Named moves come first, each a turn or a mirror and shown by rows before and after it. Which of them, in which order, take the first row of each pair that follows to the second? Write the first one first, as in the answered first pair.
K (before -> after):
[-93 -14  30  -7 -45 -19  18 -15  24  23  53  25 -42 -17  35] -> [-65  -1  33 -20 -35 -16  39  23 -10   0  67  41 -28 -51  41]
[-28 -21  -3 -27  11 -23  21 -37  -8 -18 -11 -27  39  -3  17] -> [-24 -20  -2 -29  11 -23  29 -26 -19 -18 -11 -25  43 -10  22]
[  4   8  -7  26  -2   7   8  26   2   2 -28 -10   5 -21 -12] -> [ -3   2  -6  30  -2   8   1  14  14  12 -34 -15  -4 -14 -13]
B (before -> after):
[ 30  16   7  34 -22  34  12  56 -20  22  49   7  -1 -24 -36] -> [ 24  22  -6  30  -5  31  13  61 -11  26  54 -16   5 -23 -37]
[ 16  -5 -14  35  38   0 -15  -6   3  23   4 -38  -2  30 -11] -> [ 52  -9  -7  29  21   1 -18  -6 -25   0 -16   4   6  32 -16]
[-17 -16  22  12  10   1  43  19 -13   1  43  31 -14 -30  38] -> [-18 -10   6   6  35  -5  45  21  -4   3  44  -6  -7 -33  43]
[ 43  17  -6 -63  46 -63  -3  11 -21  10 -38  -9   6 -14  21] -> [ 23  -4  35 -46 -29 -43   3  -2 -20  27 -25  75 -22  -4  12]
D (before -> after):
[ 30  -9 -21 -25 -14 -18  -8 -11   4 -39 -10  19  18  -5  14] -> [ 27 -11 -14 -27 -14 -15  -9  -9   0 -37  -9  19  15  -6  15]
[-34  29 -11 -42 -56   5  -4   5  23   2  15  -7  23 -28 -26] -> [-37  31 -22 -44 -40  -4 -11 -11  32   2   3 -28  29 -21 -22]
[  0  19  -9  -9 -16   7   4  13  -7   5  10   3  21 -24 -11] -> [ -5  18 -20 -13   2   0 -11   0   4   2  -2 -22  24 -14 -10]
A (before -> after):
[-23 -18 -15 -14 -34  -4  31  16  18  15  32  -1  28 -36 -14] -> [  0 -11 -34   0  -1  -5  10   7  23  13   6 -52  42 -11 -28]
[  2  21 -29   2  11  -7   2  25  28  13 -24 -22  25  -5  -1] -> [ 28   1 -17  16  35  -8  11  22  10  -7 -32  -4  15   7  18]
[-22 -18  23  21 -63  30 -17 -25  44  22   0   8 -18  36  18] -> [-17 -15  12  26 -50  28 -27 -32  48  31 -11 -16 -12  46   5]
Pairs:
Between the rows of a pair lie 2 to 4 moves.
[ 64 -24   8   6  -1   4 -13  11 -15  -9 -15  29  38   9 -24] -> [ 11 -55  12  36   8  -5 -11 -27  25  16 -10  17  -2  39   7]
B D A
[ -7  -4  28 -31 -21   6  37  14 -22 -16   6  46 -10 -34  14] -> [ 24   5  -1 -39  -5  -8 -16 -32  -9 -26 -59   0  14  12 -17]
K A B B
[ 44  15 -31 -10  59   3   8  19 -12 -13 -21 -33  24 -21   0] -> [ -9  12   6 -37 -58   8   8  -8  14   5 -21  57  13 -22 -16]
K B A A
[ -8  31 -38 -15  26  -1  -5  10  21  -6   1 -58  29 -12 -17] -> [-21  32 -24  -7  -6  12  22  45  12   8  38 -27  20 -36 -10]
B B B K
[ -5  -4  53  25 -55  18  24   6   4  31  25  76 -30  -6  10] -> [-33  49  -7  -8 -35  22 -19  10  49  55  22 -48   8  -9 -36]
A K B K
[-20  -2   6  20  -5   9  41 -15  28  12  -5 -44  29 -13   8] -> [ 23  -4  11   2  -4   1  30 -22  -7 -25 -34  -7  43  -6   6]
B B D K
[ -8  10 -17  -5  31  -6  -1 -13   3   3  -9 -35   1  -3   2] -> [  9  -1   6  -5  26   0  22   9 -26 -16   7   9 -11 -20  14]
K A D
[  3  -2  31  27 -47  37  13  43 -14  29  49  32  -9 -15 -39] -> [ 27 -30   8  54  13  23 -33 -19   5  20 -12 -35 -12  53 -36]
B A B K
[-33 -16  21  41 -12   3  11  -6  23  19  20   6 -33   9  -3] -> [-26  12 -15  11  -1  -5 -14  -6  30  19  -3 -52   1   8 -28]
K A B K
[ -4  33   9 -25 -18   4 -36  31 -21 -15  15  -5  23 -35   2] -> [-21 -25  30  31   9   4 -36 -16  -2  -1   6   2 -25  19  32]
K A A B
[ 34  21 -25 -24  41 -37  17   0 -20 -50 -33 -18  30  -5  29] -> [-23  35  -1 -27 -57  -9  36  34   2  -2  25  31  15 -37   1]
D A B
[-42  21  11 -27 -34  -1  43  35 -15   5  47   3  11 -34   3] -> [-53 -31  23  29 -30  -2   6 -29  18  21  16   5 -29  39   7]
D A D K
[ 10  13  12 -24 -13 -37  -6 -35 -14 -28 -48  31  18  25   3] -> [-35  42  -3 -33 -42 -20 -15 -12  20  17 -12 -12  20   4 -26]
B K A K
[  0 -31  31  43  13   8   7 -15  14  15   8  22 -34  18  17] -> [ -9  11  -6   9  36   6  16  29  17  18  32 -47  -1 -26   4]
A K B A
[  2 -14  -2  44  26  37  19  28   8  12  39 -31 -15  32  12] -> [  7 -36   9  46   1  28  -1 -20  10   6  -1   2 -23  64   5]
A B B K
[ 15 -41  11  30  18  13   4 -26  34  62  16 -25  18  24   4] -> [ 56 -21  -7   6  43   1  -5 -21   8  35  -1 -35  50  16  -4]
D A D B
[-41 -14   6  13  13  -6 -25 -16  29   9 -23 -45 -26  36  34] -> [-55 -19  22  18 -20   6  -8   1  28  21   0  -9 -38  24  35]
B K B B
[ 14  37 -12 -30  20   4  31  68 -27 -16  27  -4  21 -32  -8] -> [-29  20  -4 -29 -56   0 -32 -20  29  17 -27   7   3  32 -46]
D B A K
[ 10  26  10  42 -97  32 -57  -5   0  -7  -3  24  -6  30 -34] -> [ 27  21  26  13 -80  14  -2  39 -40 -53  21  74   1 -27  12]
D A K A
[-24 -44  33  24   4  17  34 -14   7   5  11  76 -46  -8  24] -> [-63  14  -3 -43 -28  18  32  15  31  17  28  31  -7 -56  -8]
D K B A
